In the rows, zero is written as 128.
Each run below is a few steps of one of 6 hidden systems, one row a step.
Q, seq 1:
[[ 34  79 146 154 104  96 123 147  82  97 129 136 115 106 107 150 133 113
   68 155]
 [157 184  97 112 121 102  98  87 129 142 110 165 151 163 146 100 142  70
  172 180]
 [158 107 145 192 113 110 169 208 111 114 126 100  96 144 148  94 117 104
  117 103]
 [203 130  67  95 100 136 107  93 154 138 130 105 108 106 132 150 118 176
  146 107]
 [ 86 118 172 132 171 155 157 137 173 167 123 122 131 108  93 126 132 152
   99  71]
 [ 58 116  97 107 124 124 106  81 122  93 132 151 117 104 112 157 113 137
  109 173]
 [109 159 170 141 152  91 125 122 115 146 116 147 146 152 129  72 153  75
  132 173]
 [168 128  90 161  84  98 122 174  89  90 123 119  99 139 141 128 121  90
  121 129]]
E, seq 2, 8 rows:
[[ 77 113 183 110 160 147 164 131 165 113  91 164 155 122 169 127  91 126
  136  75]
 [ 99  76 122 113  76  86 110  75 106 144 125 143 136 119 160 134 131 148
  139 196]
 [117 154 134 174 149 144 155 157 124 182 161 124 135 178  98  89 159  94
  146 181]
 [178 127 100 157 130 132 147 170 104  67 153  83  73 121 133 112  98 142
  122 130]
 [188 160 148  80 144 137  94 125 126 135 126 108 153 105 115 147 149 155
  121  71]
 [ 71 101 134 115 109 139 123 144 137 129 102 158 151 110 121 185 122 124
   99  65]
 [ 79 119 129  97 130 134 133  78 140 124 119 170 155 138 167 130 107 128
  164 178]
 [103 104 163 168 128  94 149 133 105 156 145 113 119 144 131  77 147 121
  126 197]]
A, seq 3, 8 rows:
[[122  82 122 136  94 104 125 161  89  46 121 108  90  88 150 157  95 145
   86  96]
 [138 143 130  85 137 130 117  57 178 191 111 153 162 133 142 117 138 142
  168 143]
 [ 60 101 131 176 115 114 144 174 101 108 129 133 105 129 105 134 129  95
   82 139]
 [187 176  85  96 133 129 102  91 129 112 131 134 130 141 143 116 121 120
  170 159]
 [124 115 175 167 146 118 152 171 125 158 138  95 112 125 102  96 151 132
   94 110]
 [165 130  84  93  98 138 103 120 131 104 117 132 129 113 141 175 111 145
  134  85]
 [ 85 109 168 131 158 127 159 110 168 153 113 136 130 120 137  98 117 139
  127 121]
 [103 112  97 124  88  99 100 115  97 103 124 139 119 117 128 154 129 117
  110 157]]
P, seq 4, 8 rows:
[[178 149 126 136 177 154 147 120 143 149 177  65  92 122  92  85 135 182
  132 157]
 [145 141 144 102 149 135  98 142 105 100 147  86 113  79  79 156 144 169
   70  78]
 [ 87 136 176  78 145 120  99 117 124  86  89 163 165  95 139 159 121 119
   99  69]
 [ 70  88 159 131  88  97 132 133 109 130  94 179 166 145 179 140 123  89
  139 140]
 [137 133  89 154  95 132 143 128 130 173 136 153 144 184 151 114 134  89
  185 189]
 [180 146  96 165 148 161 165 153 135 143 174  85  92 155 114  90 122 145
  154 163]
 [183 141 128 103 155 146 116 124 127 113 158  72 101  89  98 132 130 192
  107 103]
 [ 98 126 177  90 150 132 107 130 129 113 112 128 147  82 105 162 135 152
   78  57]]
A, seq 5, 8 rows:
[[158 188 109 145 145  93 109 129 125 110 113 132 104 142 110  83 138  68
  118 148]
 [201 141 128 156 122  92 127 155 137 138 112  91  93 119 121  90 138 115
  109  86]
 [166 106  98 127 101 123 133 124 181 153 102 112 100 100 131 141 109 157
  118  53]
 [ 78  89 103 125 125 120 141  79 187 132 100 141  94  90 126 134  95 153
  106 112]
 [ 69 133  96 128 128  87 100  66 139 117 113 150 100 108  98 115 129 106
   98 182]
 [132 188 112 152 147  89 101 124 120 128 119 135 108 141  86  86 156  62
  103 159]
 [208 166 119 153 130  95 119 162 129 117 110  97  93 125 117  92 135  95
  109  83]
 [188 107 119 130 108 110 137 129 179 153  94 100  97  96 142 119 111 157
  119  45]]
P, seq 6:
[[198 200 151  88 178 140 127 124 164 110  93 147 155 138 166  96 107 101
  169  69]
 [127  35 151 150  76 126 167 176 120 126 125 102 117 110 174 154 103 177
  120  78]
 [ 96 130  89  83 118 166 109  60 178 197 129 165 164 131 110 172 138 155
  158 137]
 [ 40 121 146 180 165 148 167 159 115 124 162 126 106 147  83 104 130 110
  101 187]
 [175 172 109 100 129  92  75  94  74  86 145 111 119 125 127 109 146 123
  132 201]
 [189 166 184 142 152 113 132 186 119 125 108 106 137 136 131  95 147  95
  114  58]
 [162  92 103  96  82 145 128 141 131  90 108 131 132 108 180 187  86 161
  144  59]
 [ 69  91 159 112 136 155 158  92 185 198 116 155 163 129 141 135 124 160
  148 115]]
U, seq 7, 8 rows:
[[157  90 108 183  62 112 146 213 116 129 103 123 108 137 143 151 121  94
  109  56]
 [157 110  97  93 127 178 159  92 199 146 118 136 133 123 173 147  78 182
  182  90]
 [ 59  87 144 149 140 148 155 108 150 204 165 108 120 120  74 126 154 177
  106 167]
 [108 188  70 107 148 132  79  84 120 111 142 145 118 124  67 143 147 104
  110 178]
 [123 165 179 150 174  80 130 145 109  76 106 127 109 125 134  59 127  70
   98 138]
 [204 104 120 133  65  64 106 143 107 106  91 114 112 113 174 124 124 119
  122  85]
 [141 105 138 125 112 159 158 149 180 181 100 144 158 136 154 152 116 139
  154  43]
 [ 67  74  88 135 112 165 157 100 164 159 150 132 111 120 116 160 105 179
  135 156]]
Q, seq 8, 8 rows:
[[108 135 104 147 150 128 139 115 117 100 158 112  89 129 111  98 116 132
  124 201]
 [167 172 142 132 148  96 102 135 102 119 131 103 116 124 103  93 156 105
  105 136]
 [165 138 123 118 112 106 110 149 127  88  93 130 116 105 140 141 114 110
  104  58]
 [129  91 134 106 106 108 133  94 171 148  88 141 131 102 164 134 108 150
  132  85]
 [ 66  90 113 150 108 130 145 111 158 186 127 143 127 131 108 138 136 134
  119 145]
 [ 98 153  90 154 150 143 141 117 135 135 152 136 108 154  98 106 126 106
  139 196]
 [160 162 134 150 156 107 127 146 101  91 144  96  93 129 114  80 132 110
  113 157]
 [191 147 126 111 118  94  94 133 119 101 104 107 113  99 127 130 132 124
  102  73]]
W, seq 9 (8 x 20):
[[156 134 198 110 166 122 142 142 121  99 122 104 137 114 161  94 118 149
  130 101]
 [130  85 113 115  65 107 102 132 114 140 111 130 135 109 135 175 139 140
  108  91]
 [101 142 124 109 145 177 146 126 156 145 125 164 165 153 140 147 112 122
  165 120]
 [ 87  91 135 153 125 124 153 137 105 106 151 117 108 130 139 114 113 142
  122 181]
 [165 152 122 116 121 123 104 120  98 149 153 115 145 145 118 121 160 130
  146 171]
 [139 152 155 138 148 137 127 180 104 108 132 115 133 130 111 131 140 109
  104  87]
 [156 114 126  93 112 128 119 121 126  92 113 125 130 103 164 153 103 157
  133  87]
 [ 89  97 150 116 113 137 138 123 143 169 117 149 161 129 138 152 133 140
  133 110]]
E, seq 10, 8 rows:
[[127 100 139  85 121 158 130 117 134 126 132 126 154 108 150 170 112 183
  142  95]
 [ 59 104 153 110 134 147 127 112 117 153 146 144 160 127 114 155 141 150
  121 156]
 [ 85 131 135 143 143 133 140 140  90  98 154 136 129 151 130 114 124 108
  133 196]
 [171 146 158 139 135 110 129 164  77  99 146 103 129 145 149  96 137 116
  138 154]
 [186 130 133 127 100 137 120 181  98 128 133 111 144 136 136 152 140 129
  131  77]
 [130 111 129  97 118 176 138 143 140 137 129 138 163 128 144 182 111 161
  149  74]
 [ 65  89 152 100 133 154 139 102 130 139 143 140 155 116 137 157 121 172
  134 149]
 [ 73 124 146 135 143 130 131 124  87 123 161 134 140 144 116 119 142 123
  129 210]]
U, seq 11 (8 x 20):
[[157 162 146  77 159 189 130 108 162 187 137 143 191 149 136 145 141 156
  185 103]
 [ 45  88 128 163 133 154 154 163  98 109 169 113 105 125  90 152 124 145
   90 164]
 [164 183 121  71 152 124  84  74 105 101 138 135 151 130 136 119 138 131
  158 177]
 [115 129 191 167 138 107 138 200  82 112 130 115 135 140 123 105 152  91
   95 113]
 [183 122  96  91  88 128 108 128 108  79 116 133 134 120 183 164  98 143
  157 100]
 [107 100 190 129 143 160 169 153 139 174 137 127 167 140 147 125 132 155
  148 105]
 [103 108  78 119 100 158 117 118 105 127 165 128 129 129 110 181 129 157
  134 169]
 [112 179 160 111 187 152 131 122 119 122 151 133 152 146 114 101 141 118
  145 166]]
W, seq 12, 8 rows:
[[117 105  53 101 118 198 157  88 177 133 151 141 124 133 149 172  76 185
  183 146]
 [ 42 104 176 145 170 145 154 113 120 170 174 114 130 131  83 102 152 159
  110 207]
 [143 182  99 115 131  99  70 117  59  81 154 120 118 131  94 126 158  97
  109 199]
 [188 176 205 116 158  95 114 165 104 105  97 118 156 130 151  88 147  89
  120  73]
 [168  81 109 126  58 109 123 160 134 107  84 130 121 104 173 173 102 133
  118  33]
 [100  93 112 109 118 189 167 106 195 185 125 158 159 143 156 162  99 167
  178 103]
 [ 32  90 107 158 136 157 162 119 123 137 175 129 105 138  96 134 119 153
  122 214]
 [144 182 132 117 164 117  98 101  76 119 173 110 130 143  99  90 164 123
  138 232]]

Which system made each of these runs?
seq 13 (2 x 20):
[[126  65 193 103 106  88 141  91 131 149 109 124 152 107 194 106 120 178
  144 134]
 [ 99 122  93 149  85 146 119 148 130 210 137 151 156 158  84 172 168 104
  126 125]]

P
seq 14 (2 x 20):
[[ 94 114 142 111 122 126 130 104  85 108 152 147 155 150 167 123 123 132
  166 219]
 [125 150 144 146 130 149 127 168  74 160 176 119 161 174 105 128 172 109
  146 183]]

A
seq 15 (2 x 20):
[[112 115 153 163 117 155 154 180 113 195 156 124 162 171 115 132 163 116
  143 135]
 [142 115  92 134 127 177 155 158 109  83 171 105 107 136 143 148  93 165
  152 151]]

E
seq 16 (2 x 20):
[[158 135  84  81  89 100  79  88 123  93  97 148 128 103 152 164 114 126
  130 109]
 [ 90 112 188 147 142 123 163 148 152 171 102 149 155 146 147  99 131 104
  135 106]]

U
seq 17 (2 x 20):
[[157 106 120 131 100 125 136 116 154 193 125 119 134 135 136 124 139 147
  151 120]
 [108 115  91 146 133 160 148 127 157 155 152 116 103 126  92 141 121 153
  123 132]]

E
seq 18:
[[119 102 145 137  88 104 133 125 153 203  89 159 165 147 153 126 148 101
  144 101]
 [104  97  68 168 100 160 167 147 149 146 147 136 105 156 132 144 101 128
  154 154]]

Q
seq 19, 2 rows:
[[144 143  76 140 136 146 149 122 165 112 125 130  97 136 134 119  92 122
  149 131]
 [124 108 146 142 142 113 146 109 154 160 135 100 101 109 115  92 132 159
  115 140]]

W
seq 20:
[[ 86 128 183 146 153 143 159 168 147 162 112 149 159 147 125 119 137 100
  123  87]
 [123  97  69 125  86 124 124 105 119 103 136 131 103 122 149 151 101 145
  140 168]]

U
seq 21:
[[140 133 144 123 138 127 123 153  64  63 162 105 123 129 145 123 122 140
  127 171]
 [188 155 160  93 121 119  96 141  96 134 122 121 169 132 144 134 156 126
  139  99]]

Q
seq 22 (2 x 20):
[[121 121  49 163  93 110 133 136 119  70 121 141  77 139 143 129  91  88
  131 167]
 [199 155 155 129 159 116 148 113 163 160 121 105 123 140 151  59 129 134
  160 125]]

U
seq 23 (2 x 20):
[[136 151 203 124 129  87  98 173  68 108 108 136 171 136 140 117 166  78
  106 105]
 [149 101 119 122  75 128 132 172  97  78 105 151 148 140 200 166  95 112
  154  91]]

U
seq 24 (2 x 20):
[[152 186 104 139 186 183 170 156 194 116 114 138 114 149 126 109  87  99
  153  68]
 [138  76 135  94 106  80 110  73 146 106 100 104  93  58 154 128 104 191
   94 101]]

E
seq 25 (2 x 20):
[[155 166 109 144 127  81  99 114 102 126 132 115 102 133 104  87 154  93
  112 181]
 [184 158 121 149 127 101 121 166 130 101  99 116 102 124 127 108 123  88
  107  72]]

Q
seq 26, 2 rows:
[[145  71 135 144  89 134 146 195  93  82 135  97 111 107 156 167 103 161
  107  74]
 [140 148 134  57 135 179 105 101 125 155 146 146 196 136 137 177 142 165
  172 121]]

E
seq 27, 2 rows:
[[171 148 101 112 104 147 122 140 163 161  96 154 160 144 145 161 123 108
  157  55]
 [ 84  76 123 146 129 164 184 137 164 130 135 130 111 126 150 137  85 163
  142 122]]

P
seq 28 (2 x 20):
[[193 142  92 180  99 120 154 203 110  93 119 122 102 168 165 108 103  72
  153 110]
 [205 101 125 133 123 160 167 147 164 162 145  77 110 121 151 120 110 194
  154  77]]

W
seq 29:
[[ 91 114 131 104  87  63  92  88 114  92  72 185 143 116 175 137 115  79
  125 141]
 [133 126 130 164 101 108 157 147 137 166 102 162 151 183 179  90 124  66
  178 151]]

W
seq 30 (2 x 20):
[[145  71 103 103  39  84 106 110 106 105  89 156 139 115 208 167 103 133
  152 120]
 [132 100 138 151 107 149 168 138 175 241 125 138 163 169 143 117 145 130
  175 120]]

Q
seq 31 (2 x 20):
[[136 196 202 105 183 119  96 147 113 143 116 132 174 130  89 111 180  89
   98  83]
 [103  88 121 137  84  95 121 161  88  40  97 143 108 104 170 157  91 105
   99 103]]

U
seq 32, 2 rows:
[[113 134 189 119 172 138 149 133  94  99 157 121 149 142 157  91 123 142
  152 181]
 [157 116 136 133  81  97  96 161  58 123 144 109 139 131 128 144 162 125
  112 141]]

W
seq 33:
[[102 129 188 158 201 158 194 152 180 154 131 111 118 132 121  72 113 140
  124  99]
 [130  96  60 124  81  94  95  84 117 107 135 107  73  86 109 152 121 162
   95 161]]

W
